In the rows, 128 means zero.
Families of rows that turns and mirrors carry onto each other, the same ones carrying the whole set onto itself: the rest of each named row's family, in list order:
4 families of 8 rows:
daku: [152 107 126 107 187 131 129 159 147 153 149 111 120 140]
fom: [120 108 147  84 137 120 115 131 150 125 136 164 126 108]
Zar: [156 109 120  94 179 125 126 155 148 147 140 110 106 145]
rut: [138 114  99 160 101 114 132 146  98 134 122 133 115 144]
nebiv: [151  86 133  96 175 125 139 149 127 114 120 109 103 129]
rus: [143 133 151  98 142 150 129 136 144 134 142 140 148  86]
Benir: [155 116 131 108 183 130 112 155 135 153 137 103  95 131]
mugur: [143 101 129 124 176 123 116 164 145 135 141 101 130 156]
Buzur: [126 108  96 142 137 104 120 147  95 124 102 131 130 161]
Zibi: [149 103 106 121  82 140 137 163 103 158 122 141 131 106]
murep: [120 117 107 168 118 116 124 151  98 134 114 145 124 142]
varur: [150 145 140  79 150 136 118 126 140 125 141 128 130 106]
vini: [145 146 142  86 155 135 127 136 135 117 146 131 131  94]
ruto: [125  98 108 125 105 136 122 178 113 178 127 163 139 116]
nuz: [135 108 103  91 110 133 137 163  98 141 109 163 139  90]
Ravif: [134  92 115 122  99 143 131 175  95 152 108 149 137 100]
sule: [126 120 150  92 154 123 116 110 148 132 134 150 127 125]
zag: [146 141 149  85 153 137 107 129 130 136 133 129 107  92]
duzus: [145 131  97 155 102 120 124 161 102 143 137 120 128 144]
Kubes: [144 141  84 153 151 124 139 167  99 138 129 123 138 137]
teg: [148  97 124 129 178 125 149 159 130 107 128 115 100 126]
sida: [130 110 111 105 116 139 123 150 119 182 116 164 161 119]
dasur: [129 137 101 160 117 122 117 174  93 132 132 127 137 131]
kup: [153 102 137 106 177 128 118 143 123 135 118 104  86 126]
som: [135 141  95 156 124 125 118 168 101 137 128 123 153 137]
pum: [163  97 129  96 175 133 139 143 132 125 118 102 102 131]
nad: [121 114  96 157 122 109 131 147  99 122 108 151 121 139]
disum: [125  93 100 115 109 126 118 173 119 174 119 162 146 126]
vem: [138 130 142  86 153 126 124 107 147 132 130 150 113 119]
paf: [138  98 104 119  84 130 127 160 116 172 130 155 129 122]
Vigur: [142  99 103 119 107 145 143 171  98 150 104 146 145  92]
med: [135 130 151  91 155 130 103 116 140 149 131 143 103 109]

The rest of the family of paf: rut, Benir, Zibi, zag, duzus, kup, med
The rest of the family of vini: daku, nebiv, sule, som, nad, disum, Vigur
The rest of the family of nuz: fom, rus, mugur, Buzur, Kubes, teg, sida

Families of rows that turns and mirrors carry onto each other, the same ones carrying the whole set onto itself: the rest of each named row's family, in list order:
4 families of 8 rows:
lag: [137 171  96 127 141 129 108 114 154  87 111 174 139 110 143 118 123 152
  99 104 126]
renov: [136 126 134 107 176  57 105 136 154  84  89 174 134  70 138 135 101 178
 126  77 178]
mim: [141 121 166  81 152  73 141 100 186  89 114 162 136  99 164 127 103 156
 115  27 167]
zise: [124 177 105  99 133 109 108  97 172  78 136 138 167 147 197 117 125 173
 106  70 167]
matu: [151 157 120 113 111 116 127 109 174  97 124 145 142 118 180 103 141 118
  97  70 132]
mav: [146 153 125 106 111 113 128 115 177  84 126 136 154 114 193  90 126 125
 110  79 128]
Gezal: [121 177  89 124 128  74 107 137 148 103 106 139 166 102 191 133 117 152
 100 106 165]
tobuz: [143 147 108 102 108 104 129 103 166 103 129 141 145 117 194  94 121 118
 110  85 128]
bizu: [137 131 118  95 176  57  81 112 175  95 135 159 142  90 173 121 115 176
 127  35 209]
petu: [126 142 120  96 175  58  95 103 182 109 136 167 147  88 174 137  98 172
 115  27 201]
vifop: [135 128 116 104 181  50 105 138 151 104  95 178 142  67 150 134  92 176
 126  69 173]
kom: [119 173  78 123 131  77  95 126 155 111 118 147 162  97 202 123 106 140
 106 105 153]
puzaf: [155 113 121  93 165  91 121  93 162 111 132 182 114  77 123 111 106 151
 120  46 157]
Pego: [159 108 114  89 175  89 114 107 153 103 122 183 120  84 125  99 106 165
 134  54 152]
pupo: [132 134 121  86 180  59  93 111 179  98 130 165 152 101 182 123 101 185
 128  26 195]
Tumug: [163 106 118  93 166  86 104 104 159  98 131 172 113  82 128  96 122 156
 132  51 171]
Dimag: [124 114 129 115 168  57 106 130 154 102  91 181 131  61 150 132  92 158
 124  82 180]
mena: [127 163  91 113 140 123 113 104 150  82 113 171 144 117 158 111 102 161
 112 117 120]
Tosi: [120 186 121 112 135 111 103 107 187  75 123 151 166 140 201 129 127 161
  96  63 159]
koma: [123 186  86 137 136  86  90 135 162 106 113 153 160  95 189 135 124 142
  94  94 162]
kede: [144  99 124  97 166 100 107  90 164  96 129 186 113  89 130  98 107 158
 131  56 166]
Pudu: [121 177  87 132 138  87  92 141 158  96 112 149 166  87 190 121 108 148
 106 110 151]
kam: [154 108 159  75 153  69 137 112 178  91 110 159 138 100 169 108 109 156
 128  29 161]
Mok: [147 114 169  82 154  69 129 115 181  71 104 156 136 101 162 116 115 164
 127  39 176]
nid: [136 166  80 114 140 125 110 106 141  90 123 163 142 118 144 111 121 166
 109 111 139]
Noruv: [134 103 168  89 145  67 131 108 184  88 108 159 133  96 179 114 108 146
 125  40 178]
pobu: [140 161  91 120 140 132 107 113 154  81 123 165 143 104 151  97 114 151
 114 109 122]
fidi: [129 135 124 110 177  59 115 125 157 104  98 184 135  63 136 148  86 170
 113  69 171]
Vot: [118 181 110 109 138 108  95 111 186  71 135 142 174 130 210 114 114 166
 109  72 159]
salan: [113 176 113  99 134 107 109  97 179  74 125 151 168 143 208 119 105 168
 109  81 149]
tir: [114 127 122  99 177  70  81  99 180  95 132 174 144  97 177 126  98 180
 126  41 207]
Fav: [150 150 119 101 104 103 143 113 157  95 116 133 148 120 179 102 134 128
 104  87 136]

The rest of the family of Fav: zise, Gezal, Dimag, kede, nid, Noruv, tir
The rest of the family of Tosi: lag, mim, matu, petu, puzaf, koma, fidi
The rest of the family of Tumug: renov, tobuz, bizu, kom, mena, Mok, salan

Families of rows that turns and mirrors carry onto each other, the same ones carrying the whole set onto itself: the rest of each named row's family, in list order:
4 families of 4 rows:
pob: [156  76 170 138 147 138 153  99 134 131 154 166]
Zapo: [138 142 152  93 164 130 161 106 106  98 187 179]
zevo: [149 138 137 118 127 149 123 147 110 171 154 162]
vaz: [151 148 169 125 142 151 125 126 106 154 153 187]
meze: [ 92 117 142 116 150 155 169 138 136  97 154 167]
Fufi: [106 119 111 122 147 150 160 152 134 105 150 135]
miri: [162  72 140 137 139 136 149 116 136 143 151 140]
mulun: [136 134 158 111 128 152 130 140 112 167 159 187]
pibat: [112 135 152 137 167 152 161 120 126  80 144 163]
gebu: [164 152 148 135 143 146 119 134 104 157 147 162]
peges: [171  84 154 147 152 136 146 103 131 131 149 146]
temo: [163 152 127 110 170 125 148 113 102  99 179 145]
Tunof: [149  66 152 128 135 140 156 113 139 143 157 160]
puge: [147 136 101  92 150 126 153 135 111 119 186 135]
nek: [128 138 123 142 167 147 154 133 127  89 139 132]
radad: [124 126 129  76 145 131 165 129 116 119 196 167]

The rest of the family of miri: pob, peges, Tunof
The rest of the family of vaz: zevo, mulun, gebu

Families of rows that turns and mirrors carry onto each other, the same ones carrying the whole set onto itself: the rest of each named row's family, in list order:
4 families of 8 rows:
mif: [149 117 135 122 122 123  99  92 147 120 118 129  86 137 148 145 105 148
 132 159 145 104 176 145 125 147 147 182 120 110 112 108 156]
tuluz: [131 107 136 126 105 125 178 138 148 143 136 165 166 133 121 140 122 123
 107 121 148 160 174 108 101 140 128 134 150 113 122 141 124]
lubiv: [133  88 128 105 111 128 162 125 134 134 124 141 183 102 151 117 113 120
 123 119 116 168 151  89  98 148 138 131 144 118 132 101 109]
Vava: [163 108 108 112 118 135 131  80 160 131 149  92 131  89 197 117 120  89
 140 142 151 108 145 152  96 110 151 164 156 109  90 112 113]
Lan: [121  90 162 149 100 114 118 124 120 162 155 137 114 132 136 156 118 121
 147 157 137 111 171 115 123 157  89 125 168  90 103 141 132]
Nodoz: [144 103 122 116 117 138 133  83 137 123 146  94 178  93 202 104 106 102
 139 142 134 130 144 120  89 111 140 124 152 124 118 101 103]
lirif: [141  77 132 128 110 123  88 118 128 148 119 111 113 139 133 157 109 137
 161 159 141 124 162 127 126 186 102 164 134  94 111 114 137]
ripu: [133 116 126 151 114  98 117 124 153 132 125 124 103 154 135 162 101 115
 146 152 133 121 151 113  96 164  72 152 155 114 118 147 150]
pabo: [115 114 158 152  94 115 161 119 127 158 127 155 129 159 133 132  84 120
 126 159 150 129 164  98 112 142 124 134 148 100 117 147 149]
vizo: [123 117 135 134 114 128 105 112 135 124 109 140  92 134 119 143  93 137
 150 133 153 107 140 130  91 149 102 148 120  98 115 138 163]
zovom: [115 118 171 146 106 131 163 129 134 158 177 150 162 133 138 138 121 124
 119 146 134 132 177 122 144 147 120 135 183 109  98 125 125]
bube: [128 105 119 114 132 113 144  68 157 139 166  87 136  84 186 121  87  90
 163 120 116 127 130 116 107 136 128 128 174 118 136 103 119]
vevel: [126 111 144 125 122 106 177 125 172 123 161 136 168 140 156 143 114 120
 111 118 124 161 173  92 127 165 120 137 169 127 130 110 117]
moben: [116 100 135 110 118 130 158 114 138 140 141 104 188 118 175 108 121 136
 124 127 135 144 156  79  84 123 143 124 152 119 123 112  97]
sut: [142 142 112 112 143 126 144  95 169 135 134  77 111 112 151 169 104 153
 137 136 126 116 151 166 111 139 141 188 161 127 111 113 156]
nak: [144 139 109 111 141 123 150  70 171 151 177  80 117  88 174 147 102 106
 152 126 131 111 151 154 109 122 140 161 175 118 119 123 138]
kefat: [113  86 127 111 129 107 158  95 164 118 149 105 161 110 171 120 106 116
 143 113 118 158 137  85 117 159 130 134 173 128 136  91 105]
lem: [132 123 144 146 103 123 141 124 136 142 138 169 126 143 115 148 100 113
 126 133 158 126 170 126  95 138 100 123 135 103 125 160 152]
matev: [137 131 121 110 126 148 113 100 151 107 114 117 101 118 133 139 107 148
 148 131 147 117 137 146 114 148 137 194 117 103 100 109 165]
Bedof: [133 124 150 148 110  96 165 139 163 142 152 144 129 149 147 164 103 109
 112 135 128 130 172 104 108 159  88 126 170 112 117 144 137]
fef: [107 105 131 114 133 137 117 111 149 155 145  94 163  96 163  83  92 122
 155 129 135 123 124 107 109 145 121 133 160 122 121  78  93]
mamog: [139 124 120 118 134 141 112  93 163 165 170  85 135  81 170 109  91  98
 155 145 163 107 150 148 109 117 111 122 157 116 121 108 103]
Niz: [118 119 143 127 106 125 170 123 139 161 154 141 179 156 146 115 112 121
 123 135 147 147 177  74 103 140 139 142 145 107 124 137 121]
Vobuz: [158 100 124 111 122 142 125 120 154 147 111  91 127 123 143 167  96 153
 133 155 154 129 162 172 135 170 137 179 135 107 101  94 137]
Zavu: [157 123 119 112 129 146 142 107 177 162 151  82 123  91 157 154 104 127
 128 151 178 116 168 184 125 122 132 153 159 111  97 114 119]
Doz: [102 109 146 123 124 139 156 129 151 147 156 125 185 125 142  99 121 137
 131 127 135 149 147 105 137 155 138 160 175 124 103  87 102]
tizit: [142  94 116 100 116 133 132  91 132 130 151 119 157  68 177 106 117  90
 153 130 116 148 143  92  96 126 127 128 146 110 129 104 107]
Rufof: [165 119 127 107 122 129 126  97 162 137 125 104  94 101 180 141 106 129
 121 141 140  89 156 164 107 130 164 178 139 101  87 100 139]
sodo: [117  98 143 145 105 110 119 103 136 128 112 143  84 152 124 141 105 143
 141 168 162 120 164 113 117 140 122 157 140 105 112 139 153]
Pifi: [139 128 115 132 132 117 109 108 151 119 108  97 111 143 138 166  93 148
 150 153 122 124 144 143 107 165 104 184 143 130 121 117 162]
Bimuf: [153 146 128 101 125 157 147  89 157 118 145 108 113  78 165 142 109 128
 133 133 136 114 147 162 123 120 156 178 140 103  89 104 157]
lupu: [149 122 122 100 119 144 148  83 148 132 165 106 119  51 182 125 121  95
 144 133 130 120 144 131 104 101 139 139 159  99 100 117 126]

The rest of the family of tizit: tuluz, lubiv, vizo, lem, matev, Bimuf, lupu
The rest of the family of bube: ripu, vevel, sut, nak, kefat, Bedof, Pifi
The rest of the family of moben: mif, Vava, Nodoz, pabo, Niz, Rufof, sodo

Families of rows that turns and mirrors carry onto each other, the same ones carrying the whole set onto itself: the rest of each named row's family, in list order:
4 families of 8 rows:
Luz: [134 116 136 117 139 125 128 148 119 114 167 137 125 173 155 121 162 125
 150 133 134 126 125 147 154 166]
las: [119  92 103 138  96 124 148 126 113 116 145 115 129 147 136 121 175 108
 150 135 141 153 134 153 139 133]
konov: [112 123 128 127 131 118 147 123 121 136 152 163 112 149 149 121 175 145
 150 131 138 102 134 105 146 167]
kamu: [170 141 112 116 104 130 144 132 100 147 121 128 171  95 145 153 128 114
 166 117 119 137 135 144 124 148]
Pur: [121 122 148 118 154 164 110 122 165  99 114 142  89 121 120 123 137 127
 152 113  99 131 141 132 111 137]
zaki: [103  92 116 125  89 138 148 149 117 113 138 142 148 153 152 154 168 118
 142 133 122 130 128 143 119 127]
rida: [106  95 129 127 149 118 150  94 158 112 120 121 133 117  93 140 121 113
 121 104 123 147 139 127 125 102]
Zan: [176 152 142 108 114 103 140  96 119 154 130 128 149 117 146 114 125 132
 140 124 154 118 116 133 130 162]
Misu: [165 139  99 104 115 126 130 126  94 133 131 140 147  85 159 164 140 119
 160 130 115 137 138 155 140 133]
niv: [144 176 123 114 159 131 141 126  99 135 128 132 148 110 102 130  94 128
 105 149 139  99 135 110 116 118]
lub: [103 129 135 112 169 147 117 140 144 100 112 140  98 140 109 120 124 152
 153 109 103 126 147 120 151 119]
Lapo: [ 96 100 130 120 148 132 124 126 130 107  92 134 103 131 100 112 123 113
 121 122 134 149 137 144 119  88]
Fek: [153 147 114 117  92 112 139 130  78 158 125 110 138 113 147 141 138 134
 169 120 133 156 148 125 139 135]
zunev: [143 181 109 137 116 153 143 123  99 134 118 127 123 100  96 132  98 135
 144 147 126 129 137  97 106 116]
bined: [169 148 126 121 110 103 113 105 116 141 121 140 138 118 135 106 146 128
 138 108 165 111  98 123 128 160]
Naka: [143 162 110 123 148 154 141 127 102 107 129 111 110 102 105 134  92 143
 143 149 108 134 152  98 135 115]
rotud: [165 166 139 129 116  93 125 112  94 168 124 123 153 116 127 129 123 111
 133 128 152 131 123 130 119 152]
sukug: [101 109 134 122 115 108 141 122 137 131 157 152 118 166 163 115 153 142
 141 146 131 114 121 124 142 157]
pobi: [114 108 120 119 122 128 132 122 147 121 171 143 109 175 145 130 171 140
 149 126 119 124 138 136 146 143]
pes: [110  86 113 118 176 125 136 106 152 110 110 138 118 121 112 132 128 119
 114 103 122 145 133 132 110 115]
dufu: [106  86 111 132 142 128 136 124 153 111 103 150  96 134 101 129 143 127
 125 108 108 145 136 138 131 107]
Zel: [160 155 149 100 121 100 115 128  95 155 127 115 163 138 142 124 143 110
 140 126 157 110 128 128 144 143]
vuli: [107  99 116 109  97 139 134 134 104 111 138 148 142 137 144 163 165 106
 138 153 151 145 129 144 109 127]
venaz: [103  86 108 128 112 129 128 150 131 127 149 139 125 162 141 128 168 104
 131 132 131 140 127 157 113 133]
sibav: [145 151 129 134 155 133 131 131  96 111 112 118 133 118  89 104 100 108
 102 136 143 110 129 103 108 116]
reb: [123 156 110 141 164 129 141 117 100 133 114 124 145 119 120 141  99 125
 100 135 137 102 115  96 109 102]
zav: [167 175 122 114 109 126 137 127 100 155 128 107 155 100 134 165 135 134
 154 123 126 133 141 130 139 143]
gevop: [122 161 124 151 116 152 124 127 104 125 139 129 105 114 126 123  76 146
 147 135 102 124 152 121  98 116]
suron: [118 129 171 120 156 157 121 154 155 117 125 137  93 119 122 127 111 129
 142 111 101 135 135 133 113 149]
suser: [126 142 114 134 153 139 135 124 129 134 124 108 155 127 113 135  94 124
 100 131 141  82 117 110 126  96]
ratak: [117 184 127 137 123 158 121 118 103 115 124 120 115  99 125 133 102 145
 139 149 111 110 144 108 100 118]
rukup: [107 110 141 102 153 138 100 139 163  95 120 154  96 142 112 124 130 135
 131 124 108 129 133 147 129 134]

The rest of the family of zav: niv, zunev, rotud, pobi, dufu, venaz, rukup
The rest of the family of Fek: Luz, las, lub, Lapo, Naka, Zel, sibav
The rest of the family of reb: kamu, Pur, zaki, Zan, sukug, pes, ratak

Families of rows that turns and mirrors carry onto each other, the same ones carrying the whole set onto itself: the rest of each named row's family, in list order:
5 families of 8 rows:
mibep: [151 109 117 171  87 133 118 143 113 103 130 143  92 135 134 129  84 122
 146 113  89]
poko: [121 106  95 139 105 110 133 142 115 185  54 133 107 107 122 115 130 147
 154 124 113]
nesa: [113 134 123 145  99 131 140 136 131  89 129 122  92 120 138 119  90 126
 116 119  81]
Bufuv: [154 126 101 155 119 125 181 148 125 185 110 115 101 113 148 127 153 154
 147 128 109]
Kerud: [135  99 113 168  91 132 116 136  98 113 132 165  95 155 138 135  99 142
 165 113 103]
toz: [ 89 123 135 143 120 104 123 144 125 159  60 113  94 109 115 131 134 144
 126 105  77]
vovuf: [155  96 113 160  92 124 111 144 103 112 139 145 100 150 113 124  79 148
 153 118 112]
tokim: [ 68 142 124 135 115 118 130 134 122  96 120 118 102 113 131 127 108 140
 129 138  83]
lavi: [118 127 117 138  90 114 144 123 144  91 122 128  98 119 145 111  81 136
 120 122 111]
femi: [101 111 137 143 113  99 139 129 120 185  67 113 118  99 120 124 134 139
 155 118 108]
Ros: [147 109 114 179 126 120 133 140 102 136 144 155  90 161 139 148 136 171
 172 108 116]
nizad: [147 120 112 175 132 108 169 135 125 167 137 126 100 136 155 139 150 176
 165 127 125]
toriv: [146 114 120 163 121 135 110 150  91 158 119 123  99 180 112 152 134 167
 158 106 126]
Zon: [154 103 112 169  71 142 105 139 104 140 113 125 108 166 130 135  89 137
 152 130 118]
Det: [162 109 110 177 120 109 113 158  97 142 144 134  95 159 119 150 119 179
 166 123 116]
Veze: [120 119 120 132  81 123 132 133 123  92 139 127 103 136 129 116  75 144
 119 126 105]
kobob: [128 128 104 162  91 141 132 133 133 107 138 101 104 145 137 115  79 138
 123 154 107]
Pel: [ 80 144 139 135 122 113 132 140 130 109 101 110  89 117 126 134 121 144
 109 108  75]
non: [ 90 146 127 143 138 129 126 135 129 102 133  90  97 147 111 126 107 156
 113 125 103]
kapu: [ 85 124 147 137 123 119 103 135 115 143  80 100 102 150  96 134 120 151
 124  99 105]
boba: [ 75 121 129 137 124  91 112 140 123 146  74 107 100 119 101 122 118 169
 121 121  87]
redan: [ 67 132 140 136 131 102 121 137 116 139  85 109 108 103 109 132 129 144
 140 119  90]
Dasak: [143 117 100 133 103 111 172 143 121 193 100 109 116 120 136 119 142 171
 142 137 127]
lop: [104 120 111 148  83 134 127 131 115  91 133 144 101 130 145 123  88 129
 139 136  91]
tavep: [130 123  97 158 109 126 164 128 144 181  98  88 110 132 143 109 125 162
 127 154 121]
mor: [126 111 112 152 110 113 154 141 127 191  62 114 104 101 130 116 139 139
 141 120  93]
fifov: [150 130  84 137 104 119 170 147 122 175 107 119 111 108 150 123 139 153
 155 146 131]
ver: [133 135 102 159 150 131 154 146 121 165 132  98  99 159 126 133 151 184
 139 130 126]
Geri: [110 102 112 132 112 104 139 137 120 188  63 113 113 110 106 105 126 159
 137 123 108]
ris: [165 114 121 183 110 124 114 159  97 130 134 144  86 151 132 158 121 148
 164 104  95]
Dulof: [111 105 125 149  85 118 122 127 128 183  55 100 115 136 122 117 111 141
 129 125 113]
Bovi: [ 80 124 119 138 133  94 109 142 123 150  61 128  91 123 112 132 138 167
 136 107  96]
nok: [135 113 119 159 110 103 172 126 131 190  98 113 116 107 149 125 143 154
 159 133 125]
kapa: [152 101 123 162  89 113 107 133 116 108 117 145 100 132 124 127  76 127
 157 107 116]
Nanem: [155 120 125 174 124 105 100 155  99 124 135 136  93 145 119 162 117 161
 175 107 120]
Zusa: [ 78 147 122 131 127  98 137 133 143 104 106 118  87 124 136 130 120 167
 109 117  97]
sesan: [163 133 112 169 129 122 154 160 108 158 140 126  91 142 144 157 155 167
 158 115 107]
puze: [ 79 139 131 128 106 101 125 138 132 101 116 107  98 130 124 128 102 165
 104 128  91]
zonun: [155 128 104 157 118 106 154 156 111 169 137 112 103 145 142 148 148 190
 152 139 124]
migev: [153 147 101 155 131 108 148 159 113 144 147 117 100 133 144 158 148 174
 164 135 129]

The rest of the family of puze: vovuf, Det, Veze, boba, Dasak, Geri, zonun
The rest of the family of Bufuv: mibep, nesa, toz, Pel, mor, ris, sesan
The rest of the family of Ros: Kerud, tokim, femi, nizad, redan, lop, nok

